-.40 -.29 -.14 .48 ==> -.14

.11 -.39 .05 .08 .19 -.29 .34
.08 .57 .19 -.47 -.09 -.19 -.04
.01 .03 -.09 -.33 .32 -.32 -.06
==> .34

-.24 .13 -.54 .08 .24
.00 .43 .01 -.17 .46
==> .43

.29 -.29 -.28 -.46 -.37 .11
-.41 -.29 -.25 -.06 .10 -.40
==> .11

-.62 .13 -.08 -.06 ==> -.06

-.02 .48 .48 -.05 .23
.11 -.15 .01 -.10 .20
.52 .22 .57 -.20 .36
==> .52
---
-.42 -.44 -.12 .17 .44
.50 -.30 .40 -.37 .36
.30 -.49 -.41 .44 .48
Answer: -.42

.16 -.04 .06 -.04 .12 .28
-.30 -.31 .51 -.28 .57 .55
.11 -.24 .03 -.23 .16 .47
Answer: .16

-.05 .26 -.40 .21 .03
.46 .42 .07 -.39 -.51
.45 .51 -.14 -.41 -.53
Answer: -.05

.38 -.45 .13 -.31 .16
.15 .33 -.52 .27 .04
.41 .31 -.23 .09 -.17
Answer: .38

.35 .38 -.11 -.16
-.45 .25 -.11 -.08
.38 -.12 .21 -.11
Answer: .35

-.06 .13 .33 -.33 -.10 -.21 .40
.13 .11 .22 -.53 .00 -.33 .31
.01 .22 .36 -.19 -.22 -.32 .27
Answer: -.06

.04 .15 -.39 -.15 -.07 -.13 .06
-.35 .03 -.19 -.11 .22 -.30 .06
-.58 .00 -.13 .02 .12 -.10 .11
Answer: .04

-.07 -.07 -.09 -.59 -.24 .08
.03 -.25 -.01 -.24 .01 .01
.01 -.06 -.09 .26 .14 -.25
Answer: -.07
---
.09 -.25 -.17 .13 .07 .15 .01
-.48 -.09 -.12 -.08 .16 -.39 .31
.30 -.20 .12 -.12 .11 .15 -.13
-> .01

-.37 -.48 -.33 -.53 -.27
.15 .18 .09 .43 .12
.27 .35 .28 .55 .32
-> -.27

.10 .11 .19 .25
.16 .45 .37 .24
.47 -.18 .28 .24
-> .25

.15 -.11 .18 .27
.01 -.11 .25 .25
-.62 -.22 .40 -.15
-> .27

.54 .15 -.37 .56
.28 .05 -.19 .24
.55 .14 -.29 .57
-> .56

-.01 -.12 .00 .00 -.14 -.25 -.21
.00 .28 -.09 -.16 .01 .52 .01
-.11 -.09 -.10 -.04 -.15 -.14 -.13
-> -.21

.40 -.23 -.13 -.30 .25
.55 .22 -.04 .13 -.10
.38 -.02 -.20 .41 -.17
-> .25
---
[[660 429 297 147 598 175 624]
 [247 618 762 495 504 108 515]
 [ 19 422  26 479  22 726 420]] ==> 495, 762

[9 7 2 1 0] ==> 2, 9

[807 715 622 896  30 182 663] ==> 896, 896

[207  16 189 203 188] ==> 189, 207

[-856  291  -85   31  327    3  854] ==> 31, 854

[[-28  34   2  -9 -20]
 [-27  34   0  -6 -18]
 [-26  41  23 -20 -25]] ==> 0, 41
---
Input:
[[ .50  .47  .08 -.25]
 [ .28  .34  .18 -.18]
 [-.01 -.05 -.13 -.04]]
Output: -.05

Input:
[[-.57 -.59  .01 -.12 -.45]
 [ .14  .10 -.04 -.01  .30]
 [ .41  .41  .09 -.14  .42]]
Output: .09

Input:
[[ .46 -.12  .38  .10  .08]
 [ .36  .00  .20  .01  .01]
 [ .48 -.19  .27 -.07 -.06]]
Output: .27

Input:
[[-.26 -.19  .05  .03  .38 -.05 -.34]
 [-.29 -.07  .05 -.02  .38 -.07 -.37]
 [ .31 -.30  .46  .44 -.25  .31 -.42]]
Output: -.25

Input:
[[ .46  .37 -.34 -.36  .39 -.34]
 [-.04  .08 -.08  .32  .05  .27]
 [-.14 -.13  .12  .06 -.13  .06]]
Output: .06

Input:
[[ .10 -.27 -.50  .12 -.28  .36]
 [ .51  .17  .16 -.31 -.45  .27]
 [ .41 -.13 -.09  .09 -.41  .53]]
Output: .09

Input:
[[ .32 -.19 -.07 -.25  .36 -.29]
 [ .25  .29  .28 -.42  .19  .51]
 [-.28  .16  .11  .30 -.30 -.17]]
Output: .30
---
[-0.101  0.016  0.105  0.127  0.135] Out: 0.105, 0.135
[ 1.242  1.285 -1.800 -1.750  1.174 -1.666  1.336] Out: -1.750, 1.336
[  55.4  108.8  -57.6  139.2   94.6  -14.2 -201.0] Out: 139.2, 139.2
[-0.10  0.15 -0.06 -0.12 -0.03] Out: -0.06, 0.15
[-0.04 -0.03  0.01  0.01  0.02  0.11 -0.12] Out: 0.01, 0.11
[ 0.13 -0.10  0.09  0.04 -0.15] Out: 0.09, 0.13
[ 1.75 -0.17  1.69 -2.01  1.08  1.86 -0.63] Out: -2.01, 1.86
[ 14.921 -11.972 -12.481 -11.554 -12.897] Out: -12.481, 14.921
[-0.07 -0.11 -0.06  0.07  0.13 -0.09  0.08] Out: 0.07, 0.13
---
[-0.9  1.3 -1.0  0.0 -0.2  0.7 -0.6]
1.3, -1.0
[  1.32 -16.83  17.36 -16.00]
17.36, -16.83
[ 166.689  159.314   74.093   64.862 -165.698]
166.689, -165.698
[-120.7   14.5  -98.5   38.3  116.0]
116.0, -120.7
[ -3.7   9.8  10.4 -11.7   4.7]
10.4, -11.7
[-15.55 -14.49   5.01  10.95]
10.95, -15.55
---
[[ -59.2   89.1  -95.6 -102.2   10.7]
 [ -59.1  -56.5   -3.5 -116.5  133.3]] --> -59.2

[[-18.278 -20.544 -17.342 -20.490 -16.995]
 [ -1.165  -3.163  -0.397  -2.442  -0.246]
 [ 12.664  10.836  13.331  12.023  13.352]] --> -1.165

[[  5.3  -6.3  -6.5   1.4]
 [ 13.6   7.9   3.0 -12.1]] --> 5.3

[[  78.14  201.76  117.55  133.44 -185.21  176.90]
 [ 130.32  192.07  133.44   42.78 -220.08  211.26]] --> 78.14

[[ 0.04  0.18  0.01  0.07  0.08]
 [-0.12  0.16 -0.03  0.02  0.04]
 [ 0.23 -0.03  0.21 -0.16 -0.04]] --> -0.12

[[-0.22 -0.17  0.15 -0.15]
 [ 0.22  0.20 -0.17  0.18]
 [ 0.09  0.18 -0.06  0.19]] --> 0.22

[[-0.129  0.134 -0.146  0.114 -0.022  0.008 -0.052]
 [-0.217 -0.176 -0.106 -0.113 -0.080 -0.087 -0.182]] --> -0.129

[[ -1.726 -10.820  -3.632  -5.489  -3.544  16.593]
 [  1.450  -7.368 -17.361   3.998 -12.479  -7.824]] --> -1.726
